128 stands for zero in the data rows.
Here are some rows, each followed by its group. Groups can overlap.
[ 84 148 168 183 101 100 135 180 166  73  89 180 170 145  87 115 177  85 133  92 119 112  56 109 164 179 139 133 161
  79 157 112 121 136 138  82 134] nail
[ 89 124 119  97  91 188 179 142 126  75  79  85 168 195  94 102 131  80 102  84 112  99 148 123 130 138  68 149 100
 149  75 180  85 192  81  75 182] pear
[ 89 106  90 177  98  95  77 136 161 154 180  94 160 186 165 132 165  96 162  84 148 155 133  91 160 146  90 154 150
 107 148 109 131 134  87  89 181] pear
[133  58 156  80 190  88 152 139  72 137  88 125  49 153 120 185  98 179 182 175 119  76 160 175  58  89 180 123 144
 134 133 163 137  74 138 181 137] rope
[181  81 171  68 125  75  93 139  66 180  78 108  72  80 179 164 129 182 109 136 113 141 142 183 138  78 173 148 175
 154 156 131 130 145  90 155 148] rope
[ 98 150 176 148 170 155 134  96 140 160 188  82  50 187  89 147  68 149 149 105 115 157  64 107 156 178 143  76  71
  91 156 163 134 134 101 180  64] lake
[191  89 175 168  96 100 114 140 120 182  94 148  67 152 170 107 161  97 113 175 121 143 167  93  71  76 137 175 167
 151  82 112 142  80  83 101 170] rope
[164  83 134 157  96 117  84  98 127 190 123  99 125 109 186  89 130  97  78 168 131 157 136 108  64  86 150 162 155
 170  60 121 113  78 158 118 165] rope
[109 171 169 122 172 116  71  79  90  82 135 101 164  88 181 151  99 182 116 150 108 159  98 188 161 117 145  63  81
 154 141 110 140  83 123 140  72] wax
[182 163 177  89 120 122 165 181 150  94  88  86 166 155  88 128 117  78 180  73 114  88 157 140 133 181 189 168 157
 120 152 142  79 194  79 182 132] rope
[185  49 165 169  88 144 100 180 180 180 184 112  53 105 180  94 136  76 143 132 119  57  86 137  49  70 179 171 157
 115  51 116 140 125 181 143 179] bean
[118 126 129 184  98 105  93 145 174 115 182 115 155  86  84 112 179 103 174  73 117 147 135  84 156 181 129 150 172
  80 168 128 150  86 178  83 169] bean
[114 151 171 149 188 160 136  75 154 181  86 186  55 162 103 186  66 160  78 172 144 166  94 186 143 178  93  63  68
 117 165 150 123 162 175 181  53] lake
[180  61  74 150 138 104 182 146  99 107 173  94  46 137  81  78 168  75  73 167 135 142 158  86  50  67 163 174  86
 114  55 114  96 185 171  67 173] cork
[109 162 108 103  88 138 186 149  57  71 135  90 124 189 111 137 154 176 124 171 135 147 167 121 107 102  71  82 157
 125 157 106 120  79 142  77  66] pear
[163 150  70 137 151 127 161 179 162  74 114 139 164 168  94 139 175  83 125  81 112 102 172  91 170 175 150 169 170
 127 159 132  96 177 140 181 142] pear
[ 88 156  72 137 148 171  87  88 107 178 165  87 109 120 169 144 144 171  74 165 125 163  87 166 127 167 102  68  64
 171 167 139 149  88 121  97  59] bean
[182  83 172 164 104 103  94 128 134 175  77 181  72 180 164 126 162 106  94 173 114 131 165  82  65  85 130 167 170
 164  86 117 149 122  71 125 170] rope
[ 80 106 162 177 108  99  92 179 180  86  95 163 164  87  78 147 165 114 186  71 113 151  95 100 121 153  96 124 171
  70 174 123 139 123 190  85 159] bean
[ 80  96 174 183 138  87 149 117 167 184 148 119 159  91  83  83 107  84 180  83 121 126 130 125 120 169  73 106 131
  56 141 119 130  75 149  82 134] rope
[179  54  71 106 114 103 185 144  77 167 117  92  59  98 127 112 150  99 113 156 138 131 164  89  70  74 152 170  99
 133  67 116 115 102 173  80 168] cork
[158 170 156 178 152 145 184 116 169  77 107 194  52 185 154  91  90  85 143  83 110  96 134  85 162 132 141 124 157
  50 152 155 136 142 175  88 143] lake
[ 96 161 171 183  93 148  72  81 156  89 115 201 168 148 101 123  89 144 100 167 127 160  97 142  64 139  78 153 167
 172 111 146 138 171  97 166 135] lake
[155 147  84  95 129 166 133 134 137  92 121 121 167  90  86  98 168  85 186  81 120 105 162  85 163 158  88 173  69
 169  78 155 108 157 126 152 149] wax
[149  61 150 187 115 135  71  89 172 152 129 199 122 165 108 148  86 133 172 173 124  65  71  81  75  69 160 170 128
 162  55 114 148 144  82 184 180] lake
[169  63 128 186  95 151  94 145 159 181 185  82  77 100  93  83 136  79 100 114 120  99  69  90  58  76 183 160 170
 122  50 113 104 179 114  95 180] bean
[ 74  65  63 160 199 129  76 143 176 190 141 183 153 185 115  88 137  97 159 147 157 163 153  97 130 138  92 159 119
  63 122 107  71 173 187  73 160] pear
[ 97 166  71 112  91  99  69  70  75 134 161  89 169  89 172 105 121 179  73 173 119 156 137 160 165 156 108  88 173
 163 150 127 121  77  97  88  81] rope
[185 133 163 163 108 119 121 127  87 138  77  93 112 173 150 107 155 102  79 157 127 164 166 107  84  82 113 151 169
 149  94 110 124  77 113 101 153] wax
[ 85  55  87 135 123  74  98 157 159 133 143  81 129 184 172 132 168  94 171  73 173 165  80  83 113 110  73 102  83
  79 137 118 136 119 119  75 157] cork
[178 108 169  78 126  82 108 102  65 163  99  79 112  92 170 155 115 192 137 178 117 142 159 194 146  77 160 110 160
 158 142 110 137  81 102 147 110] rope
[150 130  70 171  93 152 158 131 106 135 182 103 110 150 183  94 168 124  80 169 146 124 111  89  50  88 101 152 171
 131 119 117 118  91 167  81 137] bean
[105 147 173 182 117 149  68  88 167  79  87 186 166 176 189 129 119 115 106 169 112 149 126  86  54 143  85 168 155
 164  90 131 141 180 119 161 161] lake
[ 85  68  69 144  90  90 187 189 176  99 170  84 134  91  87  90  74  92 105  79 112 157 156 109  61 152 123 148 135
  83 168 115 139 156  78  83  83] rope
[181 172 154 102  94 155 187 180 173 179 160  91 152  91  81 110 160  84 137  76 134 124 158  85 164 163 182 167 132
 128 147 131 131 148  81 179 147] bean
[144 145 101  94  95  85  93 114  69 152  80 114 118  79 175 117 150 178  87 154 126 169 167 194 167 134  96 129 160
 162 147 111 137 112  90  94 130] rope
[ 95 129  86  81 105 184  87 182 175  91 103 183  83 124 188  88  83 120 173  69 103  81  90 129 147 113  98 172  62
 116  97 189 106  80 178 173 172] lake
[112 161 165 118 133 130  91  79 111  76  77 200 166  93 156 183 112 178  98 161 129 138 155 166 139 131  84 150 162
 167 152 121 149 189 180 178  97] lake
[183  68 167  74 148  81 125 142  80 186  80  85  53  97 137 187  87 180 182 174 139  66 160 194 101  62 180 143 152
 143 140 141 141 127  94 188 152] wax
[ 69 165  64  97  94 151  99  76  83  76 188 118 154  79 172 120 125 181  77 166 109 152  71 185 159 137 136  56 130
 157 152 122 131  75 181 111  60] bean
[114 171 157 101 167 111  76 158  62 109  69  91 157 168 152 142 154 177  71 162 129 161 162 168 161 143  88  73 119
 171 164 110 125 140  79  94 101] nail
[181  63 172 184  91 135 112 168 138 174 191  82  58  77  83  88 135  94 165 132 126  68  73  83  71  67 164 160 175
 134  81 113 125 152 172 111 175] bean
[ 83 169  91 103  94 102  65  71  84  78 115  82 149  74 166 127 131 183  78 176 113 152 149 191 158 161 115  77 157
 167 151 131 146 110  90 105  76] rope
[142 131  77 167  81 154 176 145  91 105 173  93 108  84 164 129 145 113  90 165 150 119 138  88  46  74  84 131 157
  86 101 112 103 107 179  77 111] pear
[ 77 171 174  99 136 123  98  76 118 106  78 191 138 196 103 166  58 166  92 167 112 155 126 186 162 159  99  88  86
 115 165 127 137 176 138 178  86] lake
[ 95 147 175 137 179 155 101  64 138 187  89 147  51 169  86 187  73 173  79 166 124 159  79 191 157 183 111  58  53
 116 153 147 130 187 114 183  60] lake
[156 119 118  70 123 112 155 153  69  85 113  87 118  85 189 168 136 171  85 162 115  69 152 176 156  68 136 104 160
 170 161 119 137 102 105 154 102] bean
[ 92 168 179 101 137 114  82  75  88  80  75 188 157 185 112 167  80 184  93 153 113 165 160 189 161 154  98 108 123
 119 160 119 143 192 159 182  98] lake
[168  77 172  81 141 100 158 160  80 154  78 156  70  91  83 185 115 183 161 170 148  49 163 126 158  68 170 172 175
 172 139 136 142 179  84 184 153] nail
[101 157 141  75 110 116  79  72  90  83 110  87 154  98 158 143  84 178  80 175 117 165 131 177 155 131 159  76 136
 140 140 115 143 113 102 159  84] rope
[ 97 142  84  74  88 101 131  81  65 128 134 163 162 153 169 134 171 179 124 172 115 158 163 184 159 120 165  59 164
 164 120 111 139  89 182  80  66] cork
[127 137 170 102 175 116  72  80  92  74 117  86 164  87 185 169  77 179 145 158 110 135  94 195 162 101 176  72  86
 146 149 117 151 116 125 178  82] wax
[111 126 109 122 136 175 143 139 143  76 128 149 166  96  75  92 174  81 174 101 124  70 161 106 156 137  80 178  71
 172  73 175 122 137 173 103 156] wax
[154 153  91  88 127 166 148 133 146  74 138 143 168  93  78  88 174  83 184  78 117 111 161 109 165 158  85 170  64
 170  86 154 122 135 142 159 147] wax
[180 167 160 106  98 159 187 178 170 178 172 111 147  80  79 101 164  84 144  83 124 134 155  94 159 160 181 161 132
 125 150 132 140 132 103 173 143] bean
[ 71 119 164 160 177 193 184  98 115 184  88  89 160 168 148  89  98  96 143 117 112 147 119 185 134 157 121 138  72
 116  60 167 104 199  97  80 178] pear
[102 157  70  79  90 128 118  96  74  78 163 106 163  78 177 135 129 176  76 176 116 138 115 192 163 105 151  69 157
 167 155 116 138  77 176 127  73] bean
[163 113  74  81 101 126 171 174 167 143 139 107 149 126 130  81 105  88 141  71 106 161 150  75 115 173 192 158  85
 114 149 118 137 152  89 134 100] wax
[177 149 169 109 107 109 149 174 164  81 179 111 165  85  84 120 129  82 171  79 133  88 158  97 161 168 181 157 160
  90 164 137 134 152 122 175 112] rope
[163 163 132  97 104  98 107 140  55 105  79  85 120  82 187 127 147 174  80 171 120 168 171 196 170 112  95 104 162
 166 160 113 142  96  82  86 113] wax
[173 160 157  80  91 143 150 181 173 179 180 138 153  80  76  92 149  82 155  82 121  92 164  87 170 157 189 169 132
 122 159 148 130 107 128 172 130] rope
[170  57 115 176  91 144 181 150 149 171 184  80  55 159 143 147 173 100  76 162 138  54  99 126  49  72 162 166 180
 119  54 115 130 119 185 111 166] pear
[ 68  84  68 177 158 125  80 166 172 181 190 120 164 192 153  83 164  87 176 130 169 159 172  89 151 125  74 140 111
 101 147 112 105 191 136  76 159] pear
[152 154  74  89 104 146 176 145  75  74  75 113 142  96  98 156 169 174  85 174 126 100 165  92 123  92 105 121 178
 172 153 114 141 131  77 126 105] bean
[169 154 122 154 176 103 164 148 178 122 183  90 124  72  80 142 121  82 131  72 128  68 159 119 157 144 135 144 166
  73 170 152 123 160 102 159 118] rope
[170 131 131 108 106  99 126 129  88 157  79 171 112 110  98 137 146 157  84 162 125 145 156 153 137 106 101 158 154
 171 140 115 144 165 113 134 140] rope
[175 164 119 114  99 153 112 163 172 163 163 171 102 162 149  88  57 103 167  68 112 133 142 117 123 158 180 167  88
  60 152 144 133  74 154  75 132] lake
[181 173 132  80 153 168 152 123 133 116 129  90 160 120  78  93 171 122 176  77 111 152 153 119 125 170 157 172  68
 167  75 108 124 162  80 181 169] bean
[165 158 135 128 115 106 127 137  61 104  78 120 118 128 109 128 164 154  75 166 114 151 159 150 130 104  85 138 167
 163 150 114 143 109  78  84 118] wax
[178 168  72  82 104 166 157 136 152 160 170 157 171 162 127  91  89  99 153  73 105 160 153  83 121 184 184 164  84
 128  97 123 138  95 106 129 118] nail
[ 91 176 161 118 185 167 140 102 150 162 147  87  50 190  90 187  58 129 126 137 128 166  50 158 155 166 167  57  82
  82 146 148 144 180  93 155  66] lake
[182  97 136 101  97  91 155 127  66 184 107  81  79 192  79 133 140 159 128 163 155 136 155 184 165  68 131 147 160
 164 125 108 120  75 125 122 136] wax
[191  66 160 177  92  95  69 149 175 183 139 157  55  83 155  83 122  94 140 159 102 131 135  85  55  74 178 175 169
 150  51 111 139  90 152 115 151] rope
[ 68 175  75 128 136 158 143  95  70 129 167 137 162 121 178 160 173 184 100 172 112 156 119 154 137 131  96  58 115
 162 152 122 141  80 174  71  55] pear
[ 88  78 119 171  99  86  73 117 159 183 146  96 164 121  85 169 103 148  88 125 199 164 163 138  44 102  79 123 178
  60 160 109 139  85 154 130 160] wax
[121 148  90  70  97 171  87 183 175 120 147 188  83 157 149  81  79 105 182  77 113  92 138  95 162 116 133 171  64
 100 108 176 133  89 191 148 151] lake
[113 140  99 179 193 106 186 151 177 175 196  88 147  88  95 144 115  85 149  88 105  70 144 133 159 175  94 138 120
  63 158 139 103 161  73 127 119] rope
[ 71  88 126 163 193  79 141  95 165 115 187  91 147 150  87  97  92  89 184 122 148  88 152 193  99 172  71 103  73
  51 118 119  79 165  80  70 128] rope
[ 90 176  95  98 143 142 107 118  71 133 107  84 158 125 159 155 162 185  84 178 119 148 138 155 152 137 114  62 116
 175 175 124 148 110 106 115  70] bean
[ 83 166 167 129 186 130  69 136  84 171  87 101 165 197 135 146 143 177  75 172 146 162 166 167 154 162  92  64  81
 167 162 119 127 149  80 104  86] nail
[167 144  93 139 117 148 182 153  79  76  86 112 114 194 133 162 175 149  77 171 146  98 159  81  74  78  91 141 170
 131 140 119 143  97  98 110 113] bean
[137 158  69 101  89 146 169 142  81  81  83  90 150 143  99 142 171 171  83 174 138 135 165 110 111  97  98 123 177
 167 147 114 136  98 106 109  94] bean
[123 106  62 179 205 105 182 178 157 178 156 135 164 185  89 155 161  83  84  72 114  81 130 109 160 182 105 158 111
  90 152 122  88 173 142 175 108] cork
[177  83 154  75 194  92 135 170  63 102  64  93  68 136 184 186  90 172 174 173 118  53 166 179 104  71 181 120 112
 150 165 154 126 152  81 175 132] nail
[177 146 101  88  93 143 100 134 175 115  83 100 117  87 133  97  67 134  87 103 121 149  46 187  70 177 169 166  62
  54 155 151  91 171  88  83 150] lake
[ 72 170 146 187 148 109  80 162 126 101 139 198 148  75  98 195 144 111 172  73 173 119  50  97 151 178 197 126 135
 116 160 131 148 192  80  73 178] nail
[ 73 132 156 183  97  82 115 153 166 144  91 137 170  97  85 120 156  89 170  72 128 115  92  91 120 173 138 120 162
  78 170 126 145  81 177  69 148] wax
[ 83  68 180 164  89  96 120 114 169 181 167  84 166 139 175 194 172 154 170  99 228 154 168  80  76  87  81 134 161
  75 132 117 125  81  95 108 177] pear
[175 110 170  72 168  91 105  87  75 112 120  99 158  74 178 185  72 165 174 148 116  92  91 181 101  65 180  72 100
 136 148 118 145  93 147 179  81] wax
[109 157  71 179 201 109 173 142 179 177 174  93 114  84  87 139 133  90 100  93 111  63 109  99 167 165  96 134  93
  79 157 140 111 131  97 118 116] rope
Which 2 groups are nearest to each row below, nearest first, going by the distance to the centre of the group?
[180 160 161 150 103 119 127 130 165  82 170 197  81 184 115  85  78  92 175  74 122  97 156 104 160 141 134 137 149
  60 167 140 140 107 187  72 124]: lake rope
[177 117 137  74  93  81  79 108  55 168  73  83 131  84 187 135 124 184  81 160 110 153 154 184 150 101 160 121 169
 142 132 107 137 101  90 136 131]: wax rope
[155  88 151 185 134 122 143 116 161 101 183 129 100 100  83  80  55 110 172  82 113 164 153 152  95 188  82 148 139
  71 148 114 136  81 102 112 113]: rope wax
[180  90 170  70 119  79  96 131  71 172  69 105  89  83 178 164 113 177 100 145 114 131 160 186 134  78 157 145 170
 153 142 120 135 144  77 155 138]: rope wax
[102 146 171 184 109 173  84  92 166  73  83 184 169 150 182  99  87 101  91 171 116 150 117  77  44 139  85 164 155
 176  91 142 150 184 104 174 172]: lake pear
[169 139  68  87 115 113 153 163 160 168 163 127 149  92  79  76 103  82 140  80 112 156 175  90 101 175 191 164  88
 113 125 114 138 121 131 160 108]: rope bean
[180 102 165  69 159  93 167 165  65 103  77  82  92  92 193 194 140 171 124 168 125  63 164 180 116  70 173 105 148
 161 159 135 134 119 106 177 100]: wax nail
[181 169 139  80  91 149 172 180 162 182 143  87 162  98  79  96 127  76 176  71 110 116 156  90 154 183 191 175 117
 139 147 140 109 169  76 176 143]: rope bean
[118 115 165 102 121 136  85  80 132  80  83 188 159  72  81 197 114 188 103 160 133  92 153 123 140 113 116 164 151
 160 127 116 137 170 173 174 115]: wax lake
[168 165 161  81 123  96  92 113  54  91  97  95 163  88 137 134  97 177 106 160 115 157 147 176 141  95 138  80 165
 171 166 118 139  85 137 130  90]: wax rope
[158 105 136 142  93  83 181 175 125  92 174 103 106 180 151 112 171  80 122 175 132  66 160  92  99 109 185 171 163
 141  53 148 133 172 168  93 178]: cork pear
[ 74 124 138 174 147 111 127 168 175 166 141 104 152  82 102 104 132  90 175 126 125 154 125  83 164 174  78 116 118
  73 150 125 138 104  82  65 109]: pear rope
Which 2 groups are nearest to each row below, nearest first, going by the average distance to the group's rows?
[164  56 171 149  96 116  72 124 175 161 184  92  52 184 183  92 133  95 120 142 110 156  87  78  74  72 138 170 176
 127  57 130  94 172 181  70 164]: cork pear
[186  76 173 172  84 137 123 167 164 186 198  90  51 100 117  86 104  95 176 125 133  39  55  86  84  87 191 166 163
 140  49 120 127 160 133 167 173]: bean rope
[ 86 147 165 130 163 156 122  60 117 170  73 175  63 179  86 174  74 165  69 166 125 155 117 179 153 175  87  65  68
 127 161 142 136 176 155 182  68]: lake nail
[132 139 176 104 180 111  72  87 102  79 111  76 159  84 185 168  77 177 149 159 109 124  93 180 152  91 177  76  74
 146 143 108 139 116 112 183  88]: wax nail
[ 84 171 170 182 155 135 145 144 145 110  85 188 131 114  80 185 137 157 176  70 214 160  71 128 154 167 193 123 157
 118 159 119 143 192  71  79 153]: nail lake
[134 162 171  78 106 181 175 153 167  87 147 131 155  82  86  95 181  89 150  96 132 134 165 121 159 142 120 179  86
 171  90 147 143 128 136 171 161]: wax bean
[ 94 121  67 181 105 102  85 143 162 156 196  96 176 189 106 100 155  95 168  72 154 146 145  80 159 162 119 145 133
 119 168 125 122 140 104 116 172]: pear cork
[141 117 159  91 191 101  80  81 108  88 141  94 164  81 184 184  55 161 176 144 112 102  61 194 139  84 188  67  57
 128 139 114 144 103 138 177  76]: wax lake
[184 108 167  67 155  95 151 157  64 101 103  95 108 104 179 173 114 177 159 179 121  53 145 189 116  65 160  96 137
 165 166 130 135 102 112 179 106]: wax nail
[ 84 116 144 124 165 192 178 100 143 178 101 151 169  84  83  77 165  92 169  93 119 156 148 166 160 149  80 156  57
 154  46 157 133 131 141 128 174]: wax pear
Which 3 groups are nearest to each row below, nearest first, going by the average distance to the group's rows?
[181  60 109  75 197  81  74  96  84 168  80  86 114  90 176 190  55 168 173 168 111  72 139 193  71  59 173 110  79
 105 135 137 127 154  96 154 128]: wax rope nail
[ 67 160  67 122 135 156  89 112  88 151 127  87 160 117 179 142 161 183  92 170 117 157 144 156 134 157  91  64 111
 171 165 121 144 114  89  91  67]: bean wax nail
[116 154  92 186 206 123 194 140 172 163 177  87 100  80  95 130  97  78 112  91 113  81 133 112 154 165  80 132 114
  62 150 133 107 133  83  93 121]: rope pear cork
[180 104 172  75 132  80 107 138  66 161  79  84 101  88 187 156 108 188 160 172 114 110 153 186 142  73 165 124 163
 162 155 121 145 102  91 160 124]: wax rope nail
[ 75  89  69 171 172 125  65 133 163 188 172 131 151 189 120  81 158  98 176 133 187 168 168  92 143 146  81 152 119
  83 139 113  88 193 147  74 169]: pear cork rope
[136  57 151 103  84  66 181 130 113 173  78  86 137  98 177 197 125 149 185  72 221 152  58  78  72  77  92  90  63
  95 136 119 133  79 179  69 169]: cork wax pear
[ 84 163 170 106 154 123  69  73 118  82  86 176 156 170 167 181  80 177 120 175 113 146 121 186 161 138 120 101  99
 137 157 118 138 191 129 184  84]: lake nail wax
Which 3 groups are nearest to each row below, nearest first, going by the distance to the centre of the group?
[127 170 175  96 193 101  70 163  77 118  90 101 149 177 159 147 138 179  79 164 142 153 162 165 172 128 113  66  83
 158 157 107 113 161  84 120 108]: nail wax rope
[156  95 145 181  90 133  77 115 151 172 104 161 114 138 134  89 151  83  75 171 113 158 153  81  55 103 120 162 161
 149  63 119 127  80 103 119 182]: rope bean pear
[125 165 165 170 119 126 187  98 172  86 144 190  64 178 158  80  75 102 189 101 117  96 161 125 155 162 123 126 161
  50 159 153 134 108 190  82 145]: lake pear rope
[161 146 150  94 134  97  97 121  66 116 101  88 143  83 185 139 113 178 112 168 106 152 149 183 153  91 122  95 157
 168 162 124 149  93  88 118 102]: wax rope nail
[136 144  71 108 185 182 154 101 130 125 105 166 170  85 105  86 165 108 153  88 116 166 138 112 155 176  76 170  64
 173  52 143 136 106 170 177 164]: wax bean pear
[151 119  65 119  94 157 184 124  91 115 126 105 132 184 136 155 178 162  71 169 168 100 144  91  89  83 116 143 152
 142 113 114 125  75 131 125 108]: bean cork pear
[173 101  69  87 108 115 169 144  63 127 135 111  82 159 104 182 163 174  68 167 156  86 157 109 151  67 132 110 179
 159 140 115 128  85 179  92  79]: bean cork wax
[134 123 102  94 160 133 184 113  70  81 178 168 147 188 112 189 166 172  91 159 119  85  90 155 166  72 178  72 120
 180 148 113 138  93 191 131  65]: bean wax nail
[ 99  90 107 170  89  79 161 183 173 104 191  98 150  82  81  88  78  82 153  71 118 150 153 107  79 164 104 134 146
  66 165 108 138 124  99  93  80]: rope pear bean
Which 2 groups are nearest to each row below, nearest first, going by the distance to the group's nearest row?
[177  55 145 192 106 149 119 146 147 184 184 104  68  99  82  87 116  86 135  95 132  80  60  85  73  71 186 146 165
 145  58 118  95 186  90 117 171]: bean rope
[159  53 137  68 159  76 100 143  70 181  76 102  47  80 174 181  80 184 184 154 119  77 174 190  80  65 192 159 162
 131 146 150 123 148  76 184 162]: wax nail
[142 113  82 172 158 130 120 171 165 103  94 178 160 183 104  90 149  81 158 110 112 143 152  87 148 172 110 178 171
 112 162 130  91 159 193 161 161]: pear cork
[101 141 172  84 100 189 169 144 153  81  87 108 160  92 104  97 169  88 147  83 117 129 150 112 162 141  85 164  66
 175  73 162 121 158  98 141 168]: wax pear
[ 97 162 119 174 108 118 167 126 134  76 103 100 152 145 151 200  86 127 163  69 215 136 103 109 165 156 188 140 126
 161 165 129 123  81 177 105 145]: wax nail
